Each row below has a hidden score, from 0 to 30, with 15 about the middle. What is it? The score is a weighted sum of the row's numbers plus the product of two more (or one squared), each taken from its middle value.
[ 38 -26  28  -8  20  19  22  -5   8   0  35 -18   6 -10   9   5 -14 -28   2   4   3 -12   3 -18]: 19
[-18  -1 -15  17   7 -25   0 -10 -10  24 -16 -12  -2 -13 -10 -21 -16  19   0 -16 -24   9  -9  -5]: 12
[ -3  -1  11 -16 -12  14 -20   0 -24  15  29  43   6   5 -19  33  40   6  -1  46  20  10  21  15]: 22
[ 15 -13  59   1   3  43  -4  -4  30  12  30  -5  27  -9  21  38  11   0  15  51  15   9  47 -16]: 13
[ 44 -24  40  -8  17  31   9   0  27 -17  27 -19  17 -13  39   3  -2 -20  25  13  -3  16 -10 -19]: 12
[ 36   7   3  33  29   7   4  33  -1  14   7   6  11  -1 -10   1  16  16  66  12  -2  31   1   6]: 18
[ 17  -4  26  21   8  16  -9   5 -24  -6  18  14  26  -1  -1  28  39   0  36  37   9  28  17 -12]: 21
[  1 -27  21   1   1 -10   6 -28 -16  -1 -24 -22  11 -19  23  -6 -20 -13  -3  13 -19 -22  20 -23]: 22
[-27  -4 -21  -9 -33 -27  -5 -24 -31 -23 -29  26 -31  -6 -25 -28   0  -7 -12 -22 -19 -27  -4  22]: 25
[ 19 -31  10  -9  15 -11 -23 -30  -8 -21  -3 -27 -20 -21  37 -19 -29 -40  -1 -23 -21 -18 -53 -27]: 14
[-34  17 -24 -20 -27 -29  21 -21 -28 -10 -18  11 -36  -2 -22 -24  -2 -22 -12 -33 -12 -10 -32  48]: 9
[  2 -44  -6 -20  -1 -31  -7 -41 -16 -20 -29 -36 -33 -23  21 -28 -39 -42 -32 -34 -27 -28 -33 -27]: 18
[-15   3  -7 -19 -17  -4  29 -12 -24  -4  26   4 -11  73  -1  21  14 -20  -9 -11  37  -2 -13 -10]: 15
[ -9 -27  -2  -6  -3  -9   3 -16  69 -14 -27 -29  -9 -21  78 -27 -26 -14  -7 -19 -21  -5   8 -22]: 7
[ -5  -8 -23 -20  -7  -4 -18   2  33   8 -20 -19   6 -11  -1 -24 -18 -11 -14 -22  -9  -9 -14 -13]: 17
[ 40  -7  24  26  30  39 -15  22  36  26  10  -9  51  -1  18  28   4   1  36  22  12  24  23  -8]: 19
[-14  12   4  -5  -9  26 -13   9  10  -7   3  44   6   1  -1  26  35  33  -1  46  19  12  54  14]: 12
[ 18   8   0  24  11  12 -29  31  53   4   8  12  25  -9  15   0   6  43  19  23  -4  12  35   8]: 11
[ 17  10   3  29  19  12  -3  26   6   1   5  15  20 -10 -21   7  12  43  13  26  -4  34  30  11]: 15
[ 24  19  20  27  11  42 -15  43  15  19  24  31  22   3 -10  29  38  34  39  45  18  36  50  16]: 10
[11 23 12 11 24 26 -1 28  4 47 11 12 31 18 -2 20 15 27  9 11 20 46 13 -3]: 12
[-33 -35 -27 -17 -27 -39  -8 -41 -23 -22 -26 -30 -45 -20 -26 -30 -36  -7 -30 -34 -28 -47 -15 -26]: 9
[ 44   2  -6  52  46 -14   1  11  -6  15   1   4   4 -12  13  -4   9  17  35   6 -13  20  -2  -8]: 18
[-37 -28 -26 -43 -32 -40  -6 -44 -22 -27 -31 -21 -52 -20 -28 -35 -30 -30 -39 -44 -31 -57 -46 -11]: 15
[ 52  -7   9  47  44   5   4  24  -1 -23  -2  -6  29 -13   4  -5   1   6  32  11  -9   0 -23 -10]: 27
[-29  21 -20  -7 -21 -41 -11 -17 -22 -35 -19   7 -32 -13 -16 -28 -18   0 -23 -31 -22 -17  -9  30]: 15
[ 31  26 -16  47  27   6  -3  43   8  28  -6  13  19  -5  -6  -2   2  39  30   8  -4  23  -6  17]: 22
[-19 -35 -16 -24 -17 -33 -11 -44  -6 -34 -38 -33 -37 -22  27 -30 -35 -40 -26 -38 -29 -40 -34 -27]: 15
[  0   9   0  15   9  -1  16   2 -13  -2  32  14   8  31 -19  20  25 -13  25  -4  16  35 -19   0]: 15
[-25   1 -24   9   1 -24 -10  -5   8  16 -30 -15 -16 -15 -13 -19 -24  12 -16 -22 -21 -29 -24 -13]: 11
[ 10 -28   7  -9  -1 -18 -13 -34  10 -15 -30 -38  -9 -22  20 -30 -41 -35 -47 -27 -27 -29  -9 -24]: 24
[-18  29 -16  10 -10 -21   5  13 -24  31 -20  15 -15  -5 -21 -15   0   8  22 -16 -11   5 -17  33]: 18
[-24 -15   4 -19 -14   4  23 -19 -24 -19  33  -2   7  72   3  25  -2 -28 -24 -11  44  22 -13 -13]: 16
[ 25   8  23  16  21  43 -21  23   9  14  47  10  51  20 -17  38  24   5  16  25  34  29  24  -3]: 13
[  9  11  -5  19  19   9  -3  13  13   4   7  10  -4  11  -9   4   5 -11   0  -8   8  15 -12   5]: 10
[14 46 -3  9  8 18  6 54 15 10  6 17 26  3  1  9 24 26 30 14 15 36 12 28]: 20
[29  8 25 33 25 22 -7 25 18  4 22 24 35  1 16 31 35 30 18 51 12 16 39  3]: 16
[  9 -32  -1  -8  18  -4 -11 -19   1   1  -7 -26   4 -17  18 -26 -28  -4 -24 -11 -19 -58  -8 -18]: 9
[-11  18 -11  -7  -6   6  -1   8 -12  72  12   2  16  23 -11   5  -3  -5 -12  -9  13   9  -1  -4]: 20
[ 46 -11   9  26  39  16   7  11  59   0  -3 -16  37 -14  14   2 -14   1   9  13  -4  -9 -13 -12]: 24
[ 33   2  -3  45  32  -7  -6  14 -16   6   5  17  21  -2 -13   1  12   4  18   6  -6  16  -3   3]: 28
[ 46 -17   1  23  55  -1 -15   3   9 -10 -12 -19   8 -16  10 -12 -25  -9  26  -1 -12 -11  -2 -20]: 16
[ -4  31 -10   5  -7 -14   2  15 -13  -7 -15  54 -14  -8 -16   6  30  41   5  19  -7 -17  16  42]: 20
[  6  20 -18  35  23 -10   5  16   4  43 -15  -3  14  -8   3 -10 -15  21  22 -11 -14   6   1  -2]: 21
[39 -1 18 31 27 31 13 21 46 12 15  2 54  4 29 25 14  9 28 30 19 15 15 -7]: 23
[-18 -32  -6 -30 -29  -5 -12 -38  -2 -37  -5 -33 -12 -21  50 -24 -31 -37 -20 -19 -18 -42 -31 -23]: 11
[ 17  -4   1 -11   0  29  -2  22  49  15 -18 -13   1 -11  22  -3   6 -13   1   0   6  11   5   0]: 12
[  8  -1  48 -16   6  46   1   8  21 -26  56   3  36  27   9  56  25 -10   0  32  49  26  18  -9]: 7
[ -9   4  -9   3  11 -16  -4   1  12  83  13 -21  -9  -6  -7 -20 -18  -5   4 -26 -13 -19 -42  -9]: 13
[ 30 -23  24   4  28  17  -9  -4  28 -10  -2 -21  31 -13  43  -2  -6 -10   2   9  -5   6   2 -16]: 12
[-26 -23 -13 -16 -27 -27  -8 -26 -12 -22 -24 -19 -18 -18   7 -18 -15   8 -14   8 -19 -14  41 -12]: 14
[-12  -3  18 -13 -21  22   0 -16 -15  -8  38   9  12  49  -9  63  21 -12 -10  23  52   4  21 -14]: 11
[14  8  1 10  9 35 10 41 18  2 18 10 36  8 -2 16 11 23 27 13 21 56  9  3]: 18
[ -5  42  -1  -3   2  13  13  31  13  24  34  24  11  33 -28  25  35   4  26   1  35  29   0  20]: 11
[ -4  -6  -3 -14 -20  -4   8  11  32 -13 -14 -19 -17 -15 -19 -12 -20 -10  -3  -8  -7  -8   6  10]: 23
[ 13  -1  31  15   7  28  -3  16   3 -12  15  23  34   2   3  29  43  22  22  49  15  39  23  -7]: 18
[ 28  34   6  29  17  27 -19  50  19  22  14  26  20   1  -7  22  38  25  41  25  13  33  19  19]: 13
[-20   2  -7 -23 -15  -7  25 -18 -26   8   8  -9 -13  73 -10  21  -3 -22 -24 -17  32 -11  -8 -11]: 12
[-20  39  -6 -17 -14   6  -3  12 -10   4  -6  42  -7   5   4  11  26  41  -8  13   7  -4  24  43]: 2
[ 16 -33   4 -23   8 -19 -24 -38 -20 -30 -14 -34 -25 -20  26 -22 -36 -37 -15 -24 -24 -29 -27 -23]: 13
[-11   2  -7 -12  -5   0  -2   7  25  23   7  -8   5  24 -19   9  -9 -10   8 -20  24   4 -21  -9]: 13
[26 16 -3 54 38 -4 11 24 -3 43 -4  4  1  1 -9 -7 -6 10 28 -6 -8 18  0 -1]: 18
[ 16  11  31  30  10  52 -14  25   4  -4  46  20  33   5   9  49  39  18  36  58  25  19  41   5]: 5
[-29 -24 -22 -22 -21 -38   9 -32   2  -9 -24 -28 -38 -23 -18 -34 -35  -4 -39 -30 -28 -17  -2 -21]: 11
[  1   5  24   1   2  35   5  13 -14   6  56  23  55  26   0  49  31  17  29  43  40  23  42  -1]: 15
[  4  10 -14 -11  -3   8  -6  29  11  -1  -7 -11  -4 -13   0 -15  -6   5  20 -10   3  -4   6  18]: 10
[-41 -20 -18 -31 -30 -39  10 -40 -39 -42 -39 -18 -45 -18 -24 -29 -32 -36 -42 -31 -26 -34 -27   0]: 20
[ 44 -23  21  -3  39  26 -18   9  42   2   1 -19  29 -11  49   0  -8  -6  21  13   0   3  17 -19]: 10
[ -5  32   0  -1  -7  23   7  34 -19  11  24  41   3  21  -8  32  40  25  13  21  40  20  19  34]: 11
[-14 -33 -11 -28 -22 -11  -7 -22  48 -16 -22 -34 -28 -19  23 -24 -31 -32 -19 -31 -17 -35 -28 -21]: 11
[ 27 -33  13  -8  11  -7   7 -20   9 -29  -3 -30   7 -17  54 -16 -29 -32 -25 -13 -16 -16 -21 -21]: 24
[ 19 -32  67 -15  -1  20  -4 -22  15 -30  14 -27   5 -13  37  15 -19 -27 -10  14  -8  -7   0 -22]: 19
[-30 -15 -17 -27 -28 -31  -8 -28 -23 -17 -27 -19 -34 -20 -16 -22 -21   2 -40 -27 -19 -55 -12 -10]: 12
[-31   2 -16  -1 -17 -32  -7 -18 -21 -34 -41 -11 -19 -14 -12 -26 -21  17 -36 -26 -23 -38 -21   4]: 14
[ 47 -28  43  -2  28  22  -4  -8 -16   0  32 -19  20 -11   6  13  -9 -19   8  16  -2 -10  -2 -21]: 19
[ 44 -34  10  20  41  -6   6 -20 -21 -10  15 -27   1 -17  -1 -12 -11 -31   3  -7 -17  -7 -21 -25]: 18
[  8  -3  -5  -1   1  13  -4  10  30  37   0 -20  16   5   3  -3 -14 -10   4 -13  14 -11 -17 -12]: 21
[  8 -11  -7  17  21  -3 -20   4   4 -13  -7   6  15 -13 -19  -2  -7  33   6  18 -13 -24  20  -9]: 20
[-19 -34  -9 -19 -14 -26   9 -39  -1 -34 -25 -41 -25 -23  31 -26 -32 -44 -34 -35 -27 -55 -33 -28]: 16
[-10  17 -21  18   0 -11  -6  14  16  36 -22  -4   3 -11  13 -22  -8  36  -7  -8 -15 -25   7   2]: 12
[  4  14 -11  22   9  -1  18  16 -17  67   9 -17  11  10   8  -9  -5  -9 -10 -16   1  -5   0  -6]: 21
[-18  19 -17  -5 -23 -20   1  -9 -22  -7 -16  51 -32   1 -12  -6  36   8   1  -3  -6  -9   7  36]: 19
[ -8  33 -13  27   3   1  19  20   6  30  -5  25  16   7 -19   2  14  47  36   4   2  21  14  11]: 15
[40 29  7 33 19 34 18 46 18  9 21 26 22  4 21 25 25 20 69 26 21 14  9 19]: 18
[  9  -4  -4  -1  18  -2  19  -3   0  24  31 -18   3  30  -4   6  -6 -21  -5 -20  10  -9 -20 -14]: 9
[ 36 -10   1  -8   1  35  -5  21  33  -8 -11 -20  10 -15   1  -5 -15 -11  10  -3   4  18  -5  -5]: 22
[-11  -3 -11   7  11  -9 -14   2   2  55 -16 -15  21 -12  -8 -19 -15  12   3 -18 -13   1 -20 -14]: 16
[ 41  24   7  48  27  13 -21  44  11  13   1  14  23  -1  14   7  29  20  77  24   6  26  10  20]: 12
[ 22 -15  51   6   4  38   9   4  18 -19  35  -6  40  -4  25  34  13   2   9  48  15  15  37 -13]: 17
[ 6 47  0 20  4 29 11 43  9 12 18 35  8 15  0 20 41 27 49 13 26 22 34 35]: 2
[ 13  -2 -10  32  33  -7 -14  19   2  49   3 -13  23  -9  12 -13 -19  -2   5 -17 -10  27 -12  -6]: 19
[ 28 -14  51 -10   8  61   9   6  29 -23  53   1  28   7  28  43  29 -13  24  46  33  29  23  -6]: 5
[  1   7  13   3   8  24   5  16 -13  20  41  14  30  49  -1  37  17   4  11  10  37  28  -1   0]: 14
[ 44 -17  45   4  21  48   3  10  22   4  39  -4  38  -6  23  32  15  -4  23  41  14  11  25 -11]: 13
[-11  45 -13  20  -4  -7  -3  30  17 -16 -12  33 -12   2 -23  -6  26  24  19   1   1  28  14  49]: 8
[-34  -1 -23 -26 -28 -35  -7 -35 -33   3 -47 -10 -42 -15 -16 -32 -21 -25 -31 -31 -26 -29 -27  13]: 15
[-11  -7   1  -1  -7  -8   9 -12  10  -4 -29   0   6 -14   4 -12  -9  33 -10  10 -19   1  36 -10]: 17
[ 12 -11  36 -12  -3  61  -1  19  37   7  43   0  28  20   0  55  19 -18  25  32  52  40  11  -4]: 12
[  5 -11 -10  14  15  -7   0   2  40   7 -13 -16  32 -17  31 -23 -18  11  11  -5 -14 -32 -17 -14]: 15
[ -9 -28  57 -18 -10  23  12 -21 -21 -19  61 -14  15  27  -6  56   6 -30  11  12  38  18 -11 -22]: 8
[ 11  -3  42 -11 -12  52  18  13  39 -10  31  10  22  -4  -1  37  22   5  17  45  32  13  26  -9]: 19
[-16  18 -24  15   1 -17 -11  12  -1  65 -12  -9  -6  -4 -22 -20 -23  16 -27 -19 -16   5 -12   6]: 25
[ 65 -13  13  34  47  12 -11  15  12  23  -6  -9  18 -13   5  -6   2 -10  30  11  -6   3   4  -6]: 21
[-41 -36 -25 -33 -27 -36  94 -43 -24 -23 -29 -33 -37   5  -4 -23 -31 -39 -51 -30 -19 -43 -37 -21]: 26
[-16  -8 -11  -4 -15 -20 -12 -10  -6 -31 -17  -8 -17 -18  -4 -18 -12  39  -8   5 -23   4  21 -11]: 10
[ 14  31  -6  51  28   3   2  39 -20  -6   1   8  19  -7 -16  -6   6  32  37   3  -5   2  11  17]: 12
[ 45  14   7  39  20  20  -2  49   3   1  21   4  17  -6 -15   4  23  11  58  11   6  25   0  13]: 17
[  2 -10  52 -16  -3  37  -2  -6   8   2  54  -4  17  31  -9  53  23 -21  -2  27  49   7 -21 -13]: 9
[-29  -8 -21 -49 -36 -43 -15 -37 -32 -14 -24  -9 -43 -16 -35 -37 -31 -31 -45 -34 -24 -48 -27  42]: 15
[-33 -36  -7 -33 -28 -25 -19 -46 -36 -19 -34 -26 -28 -20 -12 -28 -27 -23 -18  -9 -27 -39   8 -17]: 14
[ -7 -34  12  -7 -19   1   5 -28  23 -16 -22 -39  -3 -18  64 -17 -36 -35 -16 -14 -18 -28 -35 -26]: 22
[ 32 -26   3   5  34  -8 -18 -12   7   1 -26 -23   1 -16  22 -20 -16 -22 -10 -10 -22 -10 -13 -15]: 15
[-29  24 -19 -28 -22 -30   0  -9 -22  11  -5  26 -28  18 -24 -12  12 -12 -10 -15  -2  11 -18  32]: 10
[ 17 -11  44  -1  -2  41   6   7  18 -12  61  19  29  19   4  57  53  -4  10  49  40  25  26  -4]: 15
[-38   1 -26 -24 -28 -30  -3 -34 -40 -25 -35  -7 -40  -9 -33 -26 -20 -17 -19 -35 -22 -56 -31   2]: 13
[-35 -34 -27 -36 -28 -47  30 -45 -30 -33 -22 -29 -46 -14 -24 -35 -33 -37 -47 -35 -25 -34 -33 -19]: 22
[-18  20 -15  -7 -20 -13  -3   5 -25  -6   7  36 -10  -9 -15  -5   7  53  11  17  -6 -20  46  27]: 12
[ 51  -9   4  16  40  17  -4  25  19 -11  18 -11  10  -4  15  -5  -8 -15  39  -2  -1  16 -12  -4]: 15
[-33 -23 -18 -15  -8 -30   0 -31  -6  26 -37 -30 -29 -22 -13 -34 -30 -19 -34 -33 -27 -38 -35 -18]: 12
[  8 -34  39  -9  -1  20   3 -23  11 -27  21 -26  29 -10  37   0 -18 -28 -14 -10   4   0 -30 -22]: 19
[-23  37 -15 -30 -15 -20   3   7 -23  -9 -23  23 -40 -12  -2 -22  -4   3 -21 -20 -12  16  -7  79]: 8
[-15  52 -15  19 -14 -14  14  14 -17  27  -1  51 -12  -1  -2   0  31  24   6  -3  -6  18  11  50]: 13
[-15  -9 -20 -16 -21  -1 -16   2  15 -22 -22 -14 -17 -15   2 -14 -22 -12 -25 -15  -4  -7 -20  14]: 16
[ 59 -16  18   8  37  21  14  14  25 -14  22 -18  18 -14   1   2   0 -21  31   6  -5  10 -11 -11]: 18
[-17 -22  -6   2 -11 -14 -15 -18  -1 -14 -23   2 -14 -17 -21  -9  -8  32 -16   7 -16 -22  42 -10]: 16
[-36 -26 -29 -34 -36 -45  -3 -43 -18 -31 -23 -17 -48 -19 -16 -30 -33 -34 -48 -34 -26 -38 -26  -6]: 19
[ -3 -10 -16  21  24 -28  -2 -21 -18   4 -20   1 -20 -10 -23 -20 -15 -22 -23 -11 -17  -7 -15  -9]: 19
[-28 -33 -23 -30 -36 -41   6 -46 -41 -22 -30 -29 -48 -21 -28 -39 -35 -35 -39 -42 -27 -59 -31 -15]: 23
[ -4 -22  11  -1  -9  -6  -6 -19  14 -20 -20 -12  19 -16  18  -8 -10   6  -3  24 -14 -14  47 -19]: 18
[-32 -14 -17 -24 -22 -32  21 -28 -10 -21 -10  -6 -43  17 -20 -14 -11 -30 -25 -30  -6  -4 -25  -1]: 13
[-27 -30 -15 -16 -18 -27  10 -32 -15  -3 -30 -20 -21 -22  -1 -28 -30  -4 -13  -6 -23 -13  21 -18]: 19
[-26 -20 -16 -27 -22 -23   2 -23 -36  34 -20 -26 -31  26  -2 -19 -29 -36 -17 -33  -8 -14   0 -15]: 15
[ 30  33  -8  33  12   2 -14  47  -1   5 -12   9   1  -9  -3  -4   7  26  56   4  -4  21  -2  25]: 20
[  7  28  -4  24   8   8  -4  38  -2  24   3  35  18  -2   0   7  11  59  30  21   6 -10  42  23]: 17
[-14  29  -5  -3 -13  -4  26   4 -13   0  18  25  -9  47 -12  21  37  -6   7   0  27  30 -11  19]: 11
[ -8  -9   9 -19 -11  33  30  -1   0   6  33 -10  24  40  -7  23   6 -20  -9  -6  52  19 -16 -11]: 15
[-14  46 -16 -10 -18   0   0  22 -10  -9  -5  37 -15  11 -13   4  32   6  24  -3  12  26  12  54]: 6
[-33  40 -23  -9 -25 -22  30  -3 -31 -19   1  32 -27  19 -15  -3  28  -1  -6 -12   4   4   6  33]: 8
[ 12  20  -9  29   9   6 -10  30  13   3   3  21   1  -6   5   0  17  11  29   6  -1  25  47  31]: 9
[-17  37 -12  19  -3  -3   5  10  10   7  -6  25  -9   6  -5  -1  14  47  20   7  -3   2  25  23]: 2
[ 23  -8  34   3  19  35 -11  13  25  12  29   0  58   7  21  27  10   5  11  21  18  10  17  -9]: 16
[-37 -21 -18 -47 -26 -33  50 -40 -27   0  -4 -30 -32   3  -8 -27 -31 -34 -43 -33 -21 -39 -58 -20]: 18
[ 38 -34  44   9  22  39  -9   6  45  -6   3 -10  23  -9  56  18   0  -9  -8  20   5  27   9 -14]: 16
[-11  15 -16  18  -4 -16 -12  12  -9  17 -21  -2   4 -14 -14 -18 -10  45 -19  -3 -14  -6   4  10]: 19
[-42 -23 -21 -30 -29 -42   6 -44 -46 -41 -28 -33 -44 -19 -28 -33 -28 -36 -31 -36 -29 -37 -18 -14]: 13
[  2  23   3  22   9  11 -12  15 -27  30  23  15  21  31 -10  21  14  20   6   3  20  26   1  -5]: 15
[  6 -10  -6  22  25   1 -14   4  27  38  -3 -10  37 -11  -4 -12 -14  11   8 -10 -11   1   7 -15]: 15
[ -6 -42 -16 -16  -2 -29 -25 -35  12 -21 -28 -41 -35 -22   1 -28 -35 -34 -16 -33 -27 -31 -11 -25]: 3
[  3 -24   4 -23  -5  11   2   1  83 -14 -16 -29   8 -15  69 -12 -23 -10  -9  -8  -4 -21   2 -16]: 12
[ -8 -35  78 -16 -14  23 -13 -26 -18 -25  44 -23  15 -10  20  30   1 -26 -33  25   7 -25   8 -22]: 15
[  0  50 -11  35   2  -8   4  33 -38  33  -2  31  -6   0 -23  -2  28  28  29  -4  -1   6   4  48]: 11
[ 16  -3  13  12  15  22   6  10  11  26  41  -9  25  33   3  24   6 -13  -1  -1  34  26   1 -11]: 12
[ 29 -15  40  25  22  29 -17  10   8 -13   9   3  36 -10   8  21  18  14   7  46   1   9  46  -7]: 15
[-39 -34 -23 -40 -26 -35  74 -44 -47 -32 -10 -29 -35   9 -14 -28 -30 -41 -48 -40 -24 -33 -30 -24]: 20
[ -5 -11  45 -23 -17  32   2  -5 -13  -2  47  14  21  34  16  64  40 -10 -13  37  59  16  33  -7]: 14
[ 10 -34  45 -13  -5  23  -2 -24  16 -52  11 -25   5 -15  57  15 -18 -28  -8   2  -5 -12  -8 -22]: 13
[-10   3  25  -3 -11  32  -2   2   8 -27  22  21   4   0 -34  30  38  19   7  55  21   7  46   2]: 7
[-33 -39 -26 -49 -25 -34 -14 -37  -4 -34 -16 -35 -43 -23  -3 -34 -37 -32 -45 -30 -27 -50  -7 -24]: 8
[  6 -26   3 -23   4   6  24 -22   5 -15  12 -28  -2  -2  35  -2 -20 -28  -5 -24  -2  13 -37 -16]: 11
[-24 -35  -1 -28 -27 -24  -6 -38 -14 -30 -34 -17 -14 -22 -22 -19 -29 -10 -11   9 -25 -25  27 -16]: 26
[ 23 -17  -3 -21   0  27   4  12  65 -20 -16 -25   5 -13  25 -10 -19 -19  23  -7  -6 -18 -31  -5]: 14
[-28  -6 -17  -5 -13 -32   0 -26 -26  27 -34 -17 -28 -14 -37 -29 -29  -2 -11 -30 -29  -1 -46  -4]: 19
[ 18 -36  38  -7  19   6 -26 -27  11 -20  21 -32   1 -16  40  -6 -23 -33 -19 -10 -14 -18 -24 -25]: 5
[ 53   0   8  19  41  23 -11  24  19  14  26 -10  29   0 -19  15  -1 -13  28   6  13  21   2 -10]: 19
[ 43  -8  34  -1  28  29   5   6  -1 -16  40 -10  17   6 -12  26  13 -18  -3  13  12  17 -12 -15]: 14
[-12  55 -16   9  -8 -11   4  24 -18  30 -14  35  -4   8 -10  -5  17  29   0  -7   6  14   0  45]: 19
[  2  11 -14  16   8  -9   7  14   3  13 -19  -6   8 -12  16 -14 -19  28   0  -4 -11  22   7   2]: 22
[ 28  41   1  23  21  23   9  53  -5  35   9  29  26   4 -13  19  32  24  43  24  16  26  18  23]: 16
[ -9 -39 -14 -26 -14 -28  -9 -38  -6 -26 -34 -31 -35 -21  33 -32 -36 -38 -23 -28 -29 -18 -28 -21]: 18
[  6 -39  16 -17  10 -19  -8 -37 -13 -35 -18 -38 -11 -21  18 -23 -35 -36 -53 -18 -25 -15 -26 -23]: 17
[14  9 21  9 19 24  3 15 18 28 23  7 43 26 -7 24  6  7 -4 12 22 20 -2 -9]: 21
[ -6  20   8  21   2  11   5  13  27  11   9  30  24  17 -16  25  25  40   3  30  18  19  63   5]: 14
[ -1  33  -1   8 -11   2 -20   8 -50 -18   4  63   8   4 -13  21  49  30  17  35  13  24  23  35]: 18
[  6 -27  63  -1   2  35   2 -16  15 -28  16 -26  36  -8  28  26   4 -17  13  36   4 -11  19 -18]: 9
[ 15  -7  23 -16  -4  36  15   0  33 -14  74   1  30  42  -3  55  29 -15   7  11  54  22  -6 -15]: 6
[-26 -17   5 -23 -17   7  12 -21 -10 -13  32  -3 -15  75 -14  44  10 -26  -9  -2  52   1 -18  -8]: 1
[  4 -19  -7  -4  -4   1  17   0  59 -18 -12 -27 -10 -18  40 -22 -28 -18 -19 -20 -12 -25 -39 -16]: 19
[-38  -4 -19 -18 -19 -23   9 -27  -4  34 -13 -22 -33   8 -14 -28 -30 -30 -26 -28 -15 -26 -11 -18]: 11
[ -7  31  -8  -2  -6  15 -16  33  -2   6 -10  40  -1  -6   8  10  33  36   5  28  13   6  58  44]: 3
[ 28  31  14  12  19  39  -9  40 -14  35  29  25  28  22 -12  39  39  19  42  28  39  39  18  14]: 12
[ -9  40  -1   7 -11   0 -21  16  -7 -22   2  68  -6  11 -28  23  51  22  17  29  15  29  21  42]: 19
[ -4  26   3  18  -9   7   5  20 -14  -7  28  60   1  22 -11  31  51  20 -13  25  23  53  13  23]: 22
[ -5  30 -16  18   7 -16  -8  17   8  36 -30  -8 -19  -7 -26 -18 -14  20  11 -19 -13   9 -18   2]: 19
[-10  -2 -17 -16 -13   8  -1  12  48   4 -30  -9  -5 -13  14 -10  -3 -10   5  -6   2 -18   7   7]: 13
[ 11 -30  -6  -6   6 -13 -19  -2  15 -19 -17 -27   4 -19  21 -15 -29 -13   1 -16 -20 -28 -10 -17]: 22
[-22  -5 -23  -6 -11 -37 -10 -25 -30  21 -41 -21 -30 -17 -15 -31 -32   0 -19 -30 -32 -26 -28 -13]: 19
[ -3  14  23   4  -7  27  -3  11 -21  -8  31  52   9  17   6  37  59  22   7  44  26  53  43   7]: 16
[ 45 -32  32  -2  22  10  -6 -14   7 -16   4 -30   9 -16   8   1  -9 -28  22   8 -12  -9   1 -19]: 18
[11 -3  8  4 11 19  3 20 26 16 -8  3 40 -6 15  6  9 32 24 28  4 -9 21 -7]: 14
[-28 -30 -23 -23 -33 -33   4 -36 -14 -44 -21 -34 -29 -21 -27 -28 -42 -17 -39 -25 -24 -38  -7 -22]: 21
[48  3 27  3 15 56  1 33 22  7 40  3 24 11 -9 32 29 -9 31 25 31 45 -4  1]: 14
[  4 -21  -4  -7  15   3  -8  -9  32   4 -12 -26  19 -18  42 -20 -21 -17   0 -15 -15 -19 -19 -21]: 10
[-26 -19  -8 -26 -22  -9  19 -25 -20   9  31  -7 -13  81 -12  13  -5 -28 -21 -16  31  -6  -8 -16]: 17
[  6  18   1   2   3  18   7  14 -27  10  38  18  15  46  -8  21  27  -1  17   4  32  36  -5  -2]: 11
[-16  26 -21 -12 -20 -13  -4  14 -12 -12 -33  10 -27 -13 -27 -13   0  17 -16  -3 -10   9  -8  54]: 17
[ 54 -23  15   4  17   4 -14  -8  26  24  -3 -32   3 -16  26 -15 -23 -25  -1  -8 -12  -7  -6 -15]: 23
[ 40 -18   2  45  67 -12   0  -9 -12  10  -1 -15  11 -13 -19 -14  -9 -13  -2  -8 -16  -9 -22 -17]: 13
[  1   2   3  -9 -10   7  39  -7 -20 -25  34  10  -9  49  -2  31  21 -22 -17  -3  36  25  -5  -6]: 16
[ 54 -31   8   6  19   5   1  -9  21 -24  -4 -25  -2 -17  51  -5 -16 -26   5  -7 -15 -17 -12 -18]: 22
[ 23  23   4  58  39   9  -1  34 -20  23  -3  21  20  -7   6   4   9  35  34  13   0  26   4  10]: 17
